In the data rows, zero lies at 4.5, halfway between 4 and 5.
How far apart are the two rows of each pair, measured in a hidden way? 0 means very close, and 40 very far. Two or three weighted sums of its numbers give each row a place; it is the straight-line distance between the places.
c(2, 4, 6, 5, 3, 2, 6, 4, 6, 3, 4, 3, 6, 4, 4, 8)
c(6, 5, 4, 4, 4, 5, 4, 4, 3, 4, 5, 4, 5, 5, 6, 3) 15
c(4, 2, 4, 4, 2, 6, 2, 1, 6, 5, 1, 4, 2, 8, 4, 5)
c(5, 5, 7, 5, 6, 5, 4, 4, 5, 1, 4, 6, 6, 5, 0, 3) 17
c(7, 5, 5, 5, 7, 4, 6, 4, 2, 6, 5, 6, 4, 4, 3, 3)
c(7, 5, 3, 4, 6, 3, 4, 4, 5, 6, 5, 6, 4, 5, 5, 3) 12
c(5, 7, 3, 8, 3, 7, 3, 4, 3, 6, 6, 5, 4, 5, 5, 3)
c(6, 6, 5, 4, 5, 6, 7, 4, 3, 4, 4, 5, 6, 4, 4, 4) 12
c(3, 4, 4, 6, 3, 7, 5, 5, 6, 4, 5, 4, 7, 5, 7, 5)
c(3, 4, 4, 8, 2, 4, 5, 5, 6, 5, 5, 5, 3, 5, 8, 5) 12
c(3, 1, 4, 4, 4, 4, 7, 5, 4, 5, 5, 4, 2, 5, 5, 4)
c(6, 5, 5, 3, 4, 5, 2, 4, 3, 2, 4, 6, 6, 4, 6, 4) 17
c(2, 4, 6, 5, 5, 4, 8, 4, 5, 4, 5, 3, 5, 4, 6, 6)
c(4, 4, 6, 5, 5, 4, 7, 4, 4, 3, 4, 3, 5, 5, 1, 6) 14
c(6, 5, 5, 5, 7, 5, 4, 1, 3, 4, 4, 6, 6, 4, 3, 6)
c(3, 4, 5, 8, 3, 4, 4, 7, 4, 5, 5, 4, 3, 5, 6, 5) 9
c(3, 4, 2, 5, 2, 4, 2, 5, 6, 5, 5, 4, 3, 8, 7, 5)
c(6, 5, 8, 3, 6, 5, 4, 4, 0, 4, 4, 5, 6, 6, 0, 4) 19
c(6, 7, 5, 3, 6, 4, 4, 5, 3, 4, 4, 6, 6, 4, 3, 4)
c(3, 4, 4, 6, 6, 4, 5, 4, 6, 5, 4, 4, 3, 5, 6, 5) 9
c(6, 5, 4, 1, 4, 3, 1, 3, 3, 6, 5, 7, 4, 5, 5, 4)
c(3, 2, 8, 5, 9, 4, 1, 4, 6, 3, 4, 3, 1, 6, 6, 6) 19
c(3, 0, 7, 5, 4, 4, 6, 4, 9, 3, 5, 4, 4, 0, 4, 8)
c(3, 4, 4, 6, 5, 4, 7, 4, 6, 5, 6, 2, 3, 7, 8, 5) 30
c(6, 5, 2, 4, 4, 5, 2, 4, 3, 6, 5, 5, 4, 5, 7, 3)
c(2, 3, 4, 7, 3, 1, 5, 6, 6, 5, 5, 4, 3, 7, 4, 5) 22
c(5, 7, 5, 2, 6, 5, 6, 4, 3, 4, 7, 6, 6, 4, 3, 4)
c(6, 5, 3, 5, 3, 3, 3, 1, 3, 6, 4, 6, 4, 5, 5, 3) 12
c(3, 4, 6, 5, 4, 4, 6, 4, 6, 3, 3, 2, 5, 4, 5, 6)
c(6, 5, 3, 4, 4, 5, 3, 4, 1, 6, 6, 4, 4, 5, 5, 3) 17
c(3, 4, 2, 6, 3, 7, 5, 5, 6, 5, 5, 4, 3, 3, 6, 5)
c(3, 4, 6, 5, 6, 4, 6, 4, 4, 5, 4, 3, 5, 4, 1, 6) 9
c(4, 4, 4, 4, 3, 5, 5, 5, 6, 1, 5, 6, 3, 7, 6, 7)
c(5, 4, 4, 6, 7, 4, 5, 5, 5, 7, 5, 4, 1, 5, 5, 3) 15
c(3, 2, 4, 6, 3, 8, 5, 9, 3, 5, 5, 4, 3, 2, 4, 5)
c(7, 4, 5, 1, 6, 5, 6, 4, 3, 4, 4, 6, 6, 4, 3, 4) 15
c(7, 5, 3, 4, 9, 8, 3, 4, 4, 3, 5, 6, 4, 5, 5, 3)
c(6, 5, 6, 2, 6, 5, 4, 2, 3, 4, 4, 4, 6, 4, 3, 4) 13
c(3, 4, 6, 4, 5, 3, 6, 2, 6, 3, 5, 3, 5, 4, 4, 7)
c(3, 4, 9, 5, 5, 1, 5, 4, 6, 3, 5, 2, 5, 1, 7, 9) 31
c(6, 5, 7, 3, 6, 5, 4, 4, 3, 4, 4, 8, 6, 4, 3, 4)
c(6, 5, 3, 4, 4, 5, 1, 4, 4, 5, 5, 6, 4, 5, 3, 3) 5
c(6, 5, 3, 4, 3, 5, 3, 5, 1, 4, 7, 4, 4, 7, 5, 3)
c(5, 5, 5, 3, 6, 7, 6, 2, 3, 4, 4, 6, 6, 4, 3, 4) 12
c(6, 4, 5, 3, 6, 3, 6, 4, 2, 4, 4, 5, 6, 3, 3, 4)
c(6, 5, 5, 5, 4, 3, 4, 4, 3, 4, 3, 3, 6, 4, 3, 4) 6
c(4, 4, 7, 5, 5, 4, 8, 4, 6, 3, 4, 1, 5, 4, 4, 9)
c(4, 1, 2, 6, 3, 1, 4, 8, 5, 5, 7, 4, 3, 3, 6, 5) 18
c(3, 5, 3, 4, 2, 5, 3, 2, 3, 6, 5, 2, 4, 3, 5, 2)
c(4, 0, 4, 6, 2, 5, 5, 6, 9, 5, 5, 4, 0, 5, 6, 5) 15
c(7, 6, 3, 8, 4, 5, 5, 4, 2, 6, 4, 7, 4, 7, 6, 4)
c(6, 6, 7, 4, 8, 5, 3, 4, 3, 6, 5, 6, 4, 7, 2, 3) 8
c(6, 5, 5, 3, 6, 6, 3, 3, 3, 4, 4, 6, 6, 4, 3, 4)
c(2, 2, 4, 6, 2, 4, 5, 5, 6, 5, 4, 3, 3, 5, 9, 8) 17
c(6, 7, 6, 3, 5, 5, 4, 5, 9, 0, 4, 3, 5, 3, 5, 6)
c(4, 6, 3, 4, 4, 3, 3, 4, 4, 6, 5, 6, 8, 5, 5, 3) 21
c(3, 4, 4, 6, 4, 4, 5, 4, 6, 5, 9, 4, 2, 5, 5, 5)
c(3, 4, 6, 5, 6, 4, 6, 4, 7, 3, 4, 2, 5, 4, 4, 8) 13
c(3, 1, 6, 5, 9, 5, 6, 4, 6, 3, 4, 1, 7, 5, 4, 7)
c(3, 4, 4, 6, 4, 2, 4, 5, 6, 5, 5, 4, 6, 5, 6, 5) 17
c(3, 4, 6, 5, 4, 5, 6, 7, 6, 6, 4, 3, 5, 3, 4, 6)
c(3, 5, 1, 6, 3, 4, 5, 5, 6, 2, 5, 3, 3, 5, 5, 5) 7
c(6, 3, 4, 1, 9, 4, 4, 4, 3, 4, 4, 4, 5, 4, 3, 4)
c(5, 7, 5, 3, 7, 5, 5, 4, 3, 4, 5, 6, 4, 5, 0, 4) 26
c(3, 7, 4, 6, 3, 5, 5, 6, 7, 5, 5, 4, 3, 5, 6, 5)
c(3, 4, 4, 6, 3, 4, 6, 4, 3, 5, 3, 4, 0, 5, 6, 4) 17
c(3, 3, 4, 6, 3, 4, 5, 5, 6, 5, 8, 5, 3, 5, 6, 5)
c(3, 4, 6, 6, 3, 6, 6, 4, 6, 5, 0, 3, 3, 5, 9, 5) 11
c(5, 4, 8, 7, 5, 4, 4, 4, 5, 4, 5, 3, 6, 5, 4, 6)
c(3, 4, 4, 2, 1, 4, 7, 5, 2, 5, 4, 4, 3, 5, 6, 6) 16
c(6, 5, 5, 3, 6, 5, 4, 4, 3, 4, 4, 6, 7, 0, 3, 4)
c(7, 5, 5, 3, 6, 4, 6, 4, 0, 4, 4, 4, 6, 4, 3, 3) 13
c(3, 4, 5, 7, 0, 4, 8, 6, 6, 5, 5, 2, 3, 7, 6, 5)
c(3, 6, 6, 5, 5, 4, 6, 4, 3, 3, 4, 3, 5, 5, 4, 6) 11
c(6, 4, 5, 2, 8, 4, 3, 4, 3, 1, 5, 6, 4, 5, 5, 3)
c(6, 5, 3, 6, 6, 5, 4, 8, 5, 6, 3, 6, 6, 4, 3, 7) 21
c(3, 4, 6, 9, 5, 5, 6, 5, 6, 3, 4, 1, 5, 4, 2, 6)
c(5, 5, 5, 3, 3, 4, 4, 0, 3, 4, 4, 6, 6, 4, 3, 4) 14
c(5, 4, 6, 5, 5, 7, 6, 4, 4, 3, 5, 3, 7, 4, 4, 8)
c(6, 3, 5, 3, 6, 9, 3, 6, 4, 4, 4, 9, 6, 4, 3, 7) 19
c(6, 0, 3, 7, 4, 5, 3, 7, 7, 6, 4, 5, 4, 5, 5, 4)
c(6, 5, 3, 4, 4, 5, 3, 2, 3, 6, 7, 3, 5, 7, 5, 3) 14
c(6, 5, 2, 4, 5, 6, 3, 6, 0, 6, 5, 6, 5, 6, 5, 3)
c(3, 2, 3, 6, 6, 4, 5, 5, 6, 7, 5, 5, 1, 3, 6, 3) 19
c(5, 3, 3, 3, 4, 6, 0, 4, 2, 6, 5, 7, 8, 5, 5, 3)
c(3, 4, 4, 7, 4, 4, 4, 5, 5, 5, 4, 4, 3, 5, 5, 5) 4
c(3, 6, 7, 5, 5, 4, 6, 4, 6, 2, 4, 3, 5, 2, 3, 6)
c(3, 4, 4, 6, 4, 4, 5, 5, 6, 5, 7, 4, 3, 4, 6, 5) 13
c(3, 4, 6, 8, 6, 4, 6, 4, 6, 4, 4, 3, 4, 4, 4, 6)
c(6, 5, 3, 3, 6, 5, 1, 7, 3, 5, 9, 6, 8, 8, 5, 3) 27
c(4, 4, 4, 6, 4, 4, 6, 4, 7, 3, 4, 3, 4, 6, 9, 9)
c(4, 4, 7, 5, 1, 4, 9, 4, 6, 0, 1, 3, 5, 1, 4, 7) 29
c(2, 3, 4, 6, 3, 4, 5, 5, 6, 5, 4, 4, 3, 5, 6, 6)
c(6, 6, 3, 4, 4, 5, 3, 4, 4, 6, 5, 6, 3, 5, 6, 3) 17
c(5, 4, 5, 6, 1, 4, 3, 7, 7, 5, 3, 4, 3, 6, 6, 6)
c(5, 5, 1, 3, 4, 3, 4, 4, 5, 8, 6, 6, 4, 5, 2, 3) 18
c(6, 8, 0, 4, 3, 5, 2, 3, 3, 6, 4, 6, 4, 6, 5, 4)
c(3, 4, 6, 5, 3, 4, 6, 8, 4, 3, 4, 3, 5, 6, 4, 6) 24
c(6, 6, 1, 5, 6, 5, 4, 4, 2, 5, 4, 6, 6, 4, 3, 5)
c(6, 5, 3, 3, 3, 5, 3, 6, 5, 6, 5, 9, 4, 5, 5, 3) 10
c(3, 4, 5, 6, 3, 4, 5, 4, 6, 5, 3, 3, 3, 6, 6, 5)
c(6, 4, 4, 4, 4, 4, 4, 4, 3, 6, 2, 4, 6, 6, 3, 4) 7
c(5, 3, 0, 6, 4, 5, 4, 9, 3, 6, 7, 6, 3, 4, 5, 3)
c(5, 5, 3, 1, 5, 5, 3, 4, 3, 6, 5, 4, 4, 5, 5, 3) 9
c(6, 0, 2, 2, 4, 5, 4, 7, 3, 6, 4, 5, 4, 7, 5, 3)
c(4, 7, 6, 2, 5, 6, 6, 6, 6, 3, 4, 3, 5, 1, 4, 8) 30
c(0, 4, 4, 5, 5, 4, 4, 4, 6, 3, 4, 4, 5, 4, 8, 6)
c(4, 5, 1, 4, 4, 5, 3, 3, 3, 6, 3, 6, 4, 5, 5, 1) 21
c(1, 4, 6, 5, 5, 6, 6, 7, 6, 1, 4, 4, 7, 3, 2, 6)
c(6, 4, 5, 4, 7, 5, 3, 6, 6, 5, 5, 6, 3, 3, 1, 6) 33
c(3, 4, 7, 5, 5, 4, 7, 4, 6, 3, 0, 2, 5, 4, 6, 6)
c(3, 5, 7, 5, 5, 4, 5, 5, 3, 3, 4, 5, 5, 4, 4, 6) 10
c(3, 3, 6, 5, 5, 4, 9, 4, 7, 3, 4, 0, 3, 4, 6, 4)
c(2, 4, 4, 6, 4, 0, 2, 5, 6, 4, 6, 4, 3, 5, 6, 5) 21
c(6, 4, 6, 4, 4, 7, 3, 7, 2, 6, 6, 6, 9, 8, 5, 3)
c(6, 5, 3, 4, 2, 7, 1, 7, 3, 1, 8, 7, 7, 5, 6, 1) 11
c(3, 4, 4, 5, 3, 5, 5, 5, 6, 4, 6, 7, 3, 5, 6, 5)
c(6, 5, 3, 4, 4, 4, 3, 4, 3, 6, 5, 6, 4, 4, 8, 3) 21
c(3, 4, 4, 6, 3, 4, 5, 5, 6, 5, 5, 4, 3, 5, 7, 5)
c(3, 4, 6, 7, 5, 4, 6, 4, 6, 3, 3, 3, 6, 2, 7, 6) 18
c(3, 5, 4, 6, 3, 4, 5, 5, 6, 5, 5, 4, 3, 5, 6, 5)
c(1, 4, 4, 6, 3, 5, 7, 9, 4, 5, 5, 4, 3, 5, 6, 3) 15
c(3, 4, 5, 5, 6, 7, 6, 4, 5, 3, 3, 3, 7, 4, 4, 7)
c(6, 4, 2, 6, 4, 4, 6, 2, 6, 2, 5, 4, 3, 5, 5, 3) 9
c(3, 4, 8, 5, 5, 6, 8, 4, 6, 3, 4, 3, 5, 4, 5, 6)
c(6, 5, 3, 1, 5, 5, 0, 4, 2, 5, 5, 6, 4, 4, 0, 1) 22
c(5, 5, 1, 6, 3, 4, 5, 5, 7, 5, 5, 4, 4, 5, 5, 3)
c(8, 5, 6, 3, 5, 5, 4, 4, 3, 4, 4, 6, 4, 4, 3, 4) 9
c(4, 5, 5, 4, 4, 6, 3, 4, 3, 5, 5, 4, 6, 6, 5, 2)
c(4, 4, 5, 6, 4, 4, 5, 5, 6, 7, 2, 3, 3, 4, 6, 5) 26
c(5, 5, 3, 4, 4, 5, 3, 4, 2, 6, 5, 6, 4, 5, 5, 2)
c(3, 4, 6, 4, 4, 6, 6, 4, 5, 6, 4, 5, 7, 5, 1, 6) 16
c(3, 4, 6, 5, 8, 4, 3, 4, 6, 3, 4, 4, 7, 4, 5, 6)
c(6, 9, 5, 3, 6, 1, 4, 4, 0, 4, 5, 9, 3, 3, 5, 4) 22
c(3, 3, 2, 2, 3, 3, 5, 6, 9, 5, 5, 4, 4, 5, 6, 4)
c(9, 5, 2, 3, 6, 5, 4, 4, 6, 0, 0, 6, 6, 4, 3, 5) 6
c(6, 5, 5, 2, 6, 5, 4, 4, 3, 4, 6, 6, 5, 6, 3, 4)
c(5, 6, 0, 1, 4, 4, 3, 3, 3, 8, 5, 6, 2, 5, 5, 3) 20
c(6, 5, 5, 3, 5, 5, 4, 4, 4, 5, 0, 4, 6, 5, 3, 4)
c(3, 1, 5, 6, 2, 2, 5, 4, 6, 5, 5, 4, 6, 4, 6, 5) 13
c(3, 3, 5, 4, 3, 2, 5, 5, 6, 4, 5, 3, 4, 3, 6, 5)
c(8, 0, 5, 6, 6, 5, 4, 4, 3, 5, 7, 6, 9, 3, 3, 4) 11
c(3, 4, 7, 5, 5, 4, 6, 4, 4, 4, 4, 1, 8, 4, 4, 6)
c(8, 7, 3, 4, 4, 7, 3, 4, 3, 9, 1, 8, 4, 4, 5, 4) 36
c(7, 5, 5, 3, 6, 6, 4, 7, 3, 4, 3, 4, 3, 6, 6, 4)
c(6, 8, 9, 5, 6, 6, 6, 6, 6, 1, 4, 4, 5, 4, 4, 6) 14
c(3, 9, 7, 5, 5, 4, 6, 4, 5, 3, 4, 0, 5, 4, 4, 6)
c(6, 5, 3, 4, 5, 2, 0, 3, 3, 6, 4, 6, 4, 5, 5, 3) 27
c(3, 7, 6, 3, 7, 7, 6, 7, 2, 0, 2, 3, 6, 6, 5, 4)
c(6, 5, 5, 3, 6, 5, 4, 4, 4, 4, 4, 6, 5, 4, 3, 4) 22
c(5, 5, 5, 3, 3, 4, 8, 5, 6, 4, 5, 4, 1, 5, 6, 4)
c(7, 5, 6, 3, 7, 2, 1, 4, 4, 4, 3, 6, 6, 4, 1, 5) 11
c(4, 4, 6, 6, 5, 4, 6, 4, 6, 3, 4, 4, 5, 7, 4, 6)
c(6, 5, 6, 3, 4, 5, 4, 2, 3, 4, 4, 4, 5, 4, 4, 6) 17
c(6, 6, 6, 3, 6, 5, 4, 5, 3, 7, 2, 6, 6, 4, 3, 1)
c(5, 5, 3, 7, 4, 6, 1, 1, 3, 6, 5, 7, 7, 3, 4, 2) 11
c(6, 6, 9, 3, 6, 7, 6, 4, 3, 4, 4, 6, 6, 5, 3, 4)
c(6, 5, 6, 3, 6, 5, 3, 6, 5, 4, 3, 6, 6, 4, 3, 4) 18
c(8, 0, 1, 4, 4, 5, 2, 4, 3, 3, 5, 6, 7, 5, 5, 4)
c(6, 5, 8, 1, 6, 5, 4, 6, 7, 4, 6, 6, 6, 1, 4, 4) 16
c(3, 1, 5, 5, 8, 4, 6, 6, 9, 3, 4, 3, 8, 4, 4, 7)
c(6, 5, 3, 5, 4, 7, 3, 3, 6, 6, 5, 6, 1, 5, 5, 3) 18
c(6, 5, 3, 4, 4, 5, 3, 4, 3, 6, 3, 6, 4, 5, 5, 3)
c(6, 1, 5, 3, 4, 5, 4, 4, 3, 4, 2, 5, 6, 4, 5, 5) 19
c(6, 3, 3, 3, 6, 5, 4, 4, 3, 4, 4, 6, 7, 3, 6, 6)
c(4, 9, 3, 6, 2, 5, 5, 5, 6, 5, 8, 6, 1, 5, 6, 5) 29
c(6, 2, 3, 2, 4, 5, 3, 7, 3, 6, 5, 6, 4, 5, 5, 3)
c(3, 5, 7, 3, 5, 4, 5, 5, 6, 6, 5, 4, 3, 7, 5, 3) 15
c(3, 1, 7, 6, 3, 1, 5, 5, 6, 8, 5, 4, 3, 5, 6, 4)
c(6, 5, 5, 3, 6, 5, 6, 4, 3, 5, 5, 6, 6, 4, 3, 2) 15
c(9, 5, 3, 4, 4, 2, 3, 5, 3, 3, 5, 6, 4, 3, 5, 3)
c(8, 5, 5, 3, 6, 5, 4, 4, 5, 4, 4, 9, 7, 4, 3, 2) 24
c(4, 4, 6, 5, 3, 4, 5, 4, 6, 2, 4, 3, 5, 4, 3, 6)
c(3, 4, 4, 6, 3, 5, 5, 7, 6, 5, 3, 5, 3, 5, 7, 5) 15
c(2, 6, 5, 6, 3, 4, 5, 9, 6, 7, 9, 4, 3, 6, 7, 5)
c(5, 2, 5, 2, 5, 4, 8, 4, 6, 5, 6, 3, 5, 4, 5, 6) 28
c(6, 5, 4, 5, 4, 6, 3, 4, 3, 6, 5, 6, 6, 8, 5, 3)
c(5, 4, 4, 6, 7, 5, 5, 4, 3, 7, 3, 4, 4, 4, 5, 3) 21
c(3, 4, 4, 6, 0, 2, 5, 5, 6, 5, 2, 4, 1, 5, 6, 5)
c(7, 6, 3, 5, 4, 5, 3, 4, 3, 4, 5, 6, 4, 4, 5, 3) 17
c(3, 5, 6, 5, 6, 4, 3, 9, 7, 3, 4, 3, 5, 4, 4, 7)
c(5, 2, 3, 6, 4, 7, 3, 5, 3, 6, 6, 8, 3, 5, 8, 2) 13
c(3, 5, 4, 6, 5, 1, 3, 2, 6, 5, 5, 4, 1, 5, 6, 8)
c(3, 4, 4, 6, 4, 4, 5, 5, 6, 5, 4, 4, 3, 9, 6, 5) 34
c(3, 7, 4, 6, 3, 3, 2, 5, 6, 5, 5, 3, 3, 5, 6, 4)
c(4, 4, 6, 2, 5, 2, 6, 4, 7, 3, 4, 3, 5, 4, 1, 6) 20
c(3, 7, 5, 5, 3, 7, 5, 5, 6, 5, 5, 1, 3, 4, 6, 5)
c(6, 5, 4, 3, 5, 4, 2, 7, 3, 4, 7, 6, 6, 4, 3, 3) 15
c(3, 4, 5, 6, 0, 1, 5, 5, 6, 5, 5, 1, 3, 5, 6, 4)
c(5, 8, 0, 4, 4, 5, 0, 3, 2, 7, 5, 6, 4, 5, 6, 3) 22
c(3, 5, 6, 1, 5, 4, 6, 4, 6, 2, 3, 3, 5, 4, 8, 6)
c(3, 4, 4, 5, 6, 4, 5, 7, 2, 4, 5, 4, 2, 5, 6, 3) 17
c(6, 3, 3, 5, 4, 7, 4, 4, 4, 2, 5, 9, 3, 5, 9, 3)
c(1, 4, 7, 5, 2, 4, 6, 4, 6, 2, 0, 3, 5, 4, 4, 5) 26
c(6, 5, 3, 4, 0, 3, 3, 4, 3, 6, 4, 4, 4, 5, 5, 3)
c(3, 6, 4, 5, 5, 7, 6, 4, 6, 4, 7, 3, 5, 4, 4, 7) 11
c(6, 6, 5, 3, 6, 3, 4, 5, 3, 4, 3, 6, 6, 4, 3, 4)
c(6, 5, 3, 2, 4, 5, 3, 6, 3, 6, 5, 7, 6, 5, 5, 1) 11
c(6, 5, 3, 3, 4, 5, 0, 4, 3, 6, 6, 4, 6, 5, 5, 0)
c(6, 6, 5, 3, 6, 5, 2, 3, 4, 4, 4, 6, 6, 7, 3, 4) 10
c(3, 4, 4, 6, 3, 4, 5, 5, 6, 5, 5, 4, 3, 5, 6, 5)
c(3, 7, 4, 6, 2, 4, 3, 5, 6, 4, 7, 5, 3, 5, 6, 6) 10
c(4, 5, 5, 3, 1, 2, 3, 2, 3, 4, 0, 6, 6, 4, 5, 5)
c(6, 4, 5, 8, 4, 5, 3, 4, 2, 8, 5, 5, 4, 5, 4, 2) 26
c(4, 5, 6, 5, 3, 5, 6, 6, 6, 3, 4, 2, 6, 4, 4, 6)
c(3, 4, 4, 8, 3, 4, 5, 5, 6, 6, 5, 6, 3, 5, 6, 6) 15
c(6, 5, 3, 4, 4, 5, 3, 4, 3, 6, 5, 6, 4, 5, 3, 3)
c(1, 4, 5, 8, 3, 4, 8, 5, 6, 6, 5, 6, 3, 5, 5, 5) 11
c(3, 4, 6, 6, 3, 4, 6, 5, 6, 2, 6, 4, 4, 5, 3, 5)
c(3, 4, 9, 6, 5, 4, 6, 4, 7, 2, 4, 3, 5, 4, 4, 7) 15
c(1, 8, 6, 5, 5, 5, 3, 3, 5, 3, 4, 3, 4, 4, 4, 6)
c(6, 5, 2, 4, 4, 5, 3, 4, 3, 6, 5, 6, 4, 5, 5, 3) 19
c(6, 5, 5, 1, 8, 4, 6, 0, 3, 5, 4, 6, 6, 4, 3, 4)
c(3, 2, 6, 5, 6, 4, 3, 4, 6, 4, 4, 3, 3, 4, 6, 9) 19
c(2, 3, 7, 6, 3, 4, 1, 5, 7, 5, 4, 4, 3, 1, 5, 5)
c(3, 4, 6, 5, 7, 4, 7, 4, 5, 3, 4, 3, 7, 4, 0, 6) 23
c(4, 4, 4, 7, 3, 4, 5, 5, 6, 5, 6, 4, 3, 7, 6, 5)
c(6, 5, 5, 1, 6, 5, 1, 2, 0, 4, 4, 7, 6, 5, 3, 3) 10
c(6, 5, 3, 4, 4, 8, 3, 4, 3, 6, 5, 6, 4, 5, 2, 1)
c(6, 6, 5, 3, 6, 5, 9, 7, 3, 6, 4, 6, 9, 6, 6, 4) 21
c(3, 6, 6, 9, 1, 4, 5, 6, 8, 8, 3, 4, 3, 5, 4, 3)
c(3, 6, 4, 7, 3, 5, 1, 5, 8, 5, 5, 3, 3, 7, 6, 5) 10
c(1, 4, 9, 9, 3, 4, 6, 4, 6, 3, 4, 2, 5, 3, 3, 6)
c(6, 9, 5, 0, 6, 5, 5, 4, 3, 5, 4, 4, 7, 4, 3, 4) 34
c(2, 4, 4, 6, 0, 4, 5, 5, 6, 5, 5, 1, 2, 2, 8, 5)
c(6, 4, 6, 3, 5, 4, 6, 4, 7, 5, 4, 4, 6, 2, 6, 8) 21
c(5, 5, 1, 4, 4, 4, 3, 0, 4, 5, 5, 6, 5, 5, 7, 3)
c(7, 5, 0, 6, 2, 5, 3, 4, 3, 6, 5, 4, 4, 5, 4, 2) 12
c(6, 5, 8, 3, 6, 8, 4, 6, 3, 3, 4, 5, 6, 5, 2, 4)
c(3, 4, 6, 5, 5, 4, 6, 4, 6, 6, 4, 3, 8, 4, 5, 6) 20
c(2, 4, 5, 6, 3, 4, 4, 7, 6, 5, 5, 4, 3, 8, 6, 5)
c(8, 6, 5, 7, 6, 5, 4, 3, 5, 4, 4, 3, 6, 4, 3, 4) 20
c(7, 5, 4, 4, 7, 1, 6, 4, 6, 4, 4, 6, 6, 4, 3, 5)
c(5, 5, 4, 4, 4, 5, 3, 7, 3, 6, 4, 5, 0, 5, 5, 3) 15
c(1, 4, 4, 6, 3, 4, 9, 5, 6, 5, 5, 4, 3, 8, 5, 5)
c(3, 4, 6, 5, 5, 9, 6, 4, 6, 4, 6, 5, 4, 4, 0, 7) 11
c(6, 5, 4, 2, 4, 5, 3, 2, 5, 6, 5, 6, 4, 5, 5, 3)
c(4, 4, 5, 5, 5, 4, 6, 4, 6, 3, 5, 2, 3, 4, 4, 6) 14
c(3, 1, 2, 9, 1, 4, 2, 3, 6, 3, 4, 4, 0, 5, 5, 5)
c(6, 7, 3, 0, 5, 3, 2, 4, 3, 6, 6, 6, 1, 4, 5, 4) 37
c(4, 4, 2, 4, 2, 6, 5, 8, 6, 5, 5, 4, 3, 5, 7, 5)
c(1, 4, 4, 9, 3, 7, 5, 6, 5, 5, 3, 3, 3, 5, 9, 5) 18
c(8, 5, 5, 3, 6, 5, 5, 4, 4, 3, 4, 6, 6, 4, 3, 4)
c(5, 6, 7, 7, 5, 6, 6, 3, 5, 3, 4, 3, 5, 4, 4, 6) 17
c(3, 7, 3, 4, 4, 5, 3, 5, 3, 6, 3, 6, 4, 4, 6, 1)
c(3, 5, 5, 4, 6, 4, 6, 4, 6, 2, 4, 3, 8, 2, 4, 6) 20
c(8, 3, 3, 4, 4, 6, 3, 4, 3, 6, 5, 5, 3, 2, 6, 2)
c(3, 4, 3, 4, 5, 4, 5, 7, 5, 3, 5, 3, 6, 6, 3, 5) 26
c(4, 4, 5, 6, 1, 4, 5, 5, 6, 9, 5, 4, 6, 5, 5, 2)
c(4, 4, 6, 6, 5, 4, 6, 4, 6, 3, 4, 3, 5, 4, 4, 6) 18
c(6, 5, 1, 4, 6, 3, 2, 4, 3, 1, 5, 6, 5, 5, 5, 3)
c(6, 5, 5, 3, 6, 5, 4, 4, 3, 4, 4, 6, 6, 4, 0, 4) 15
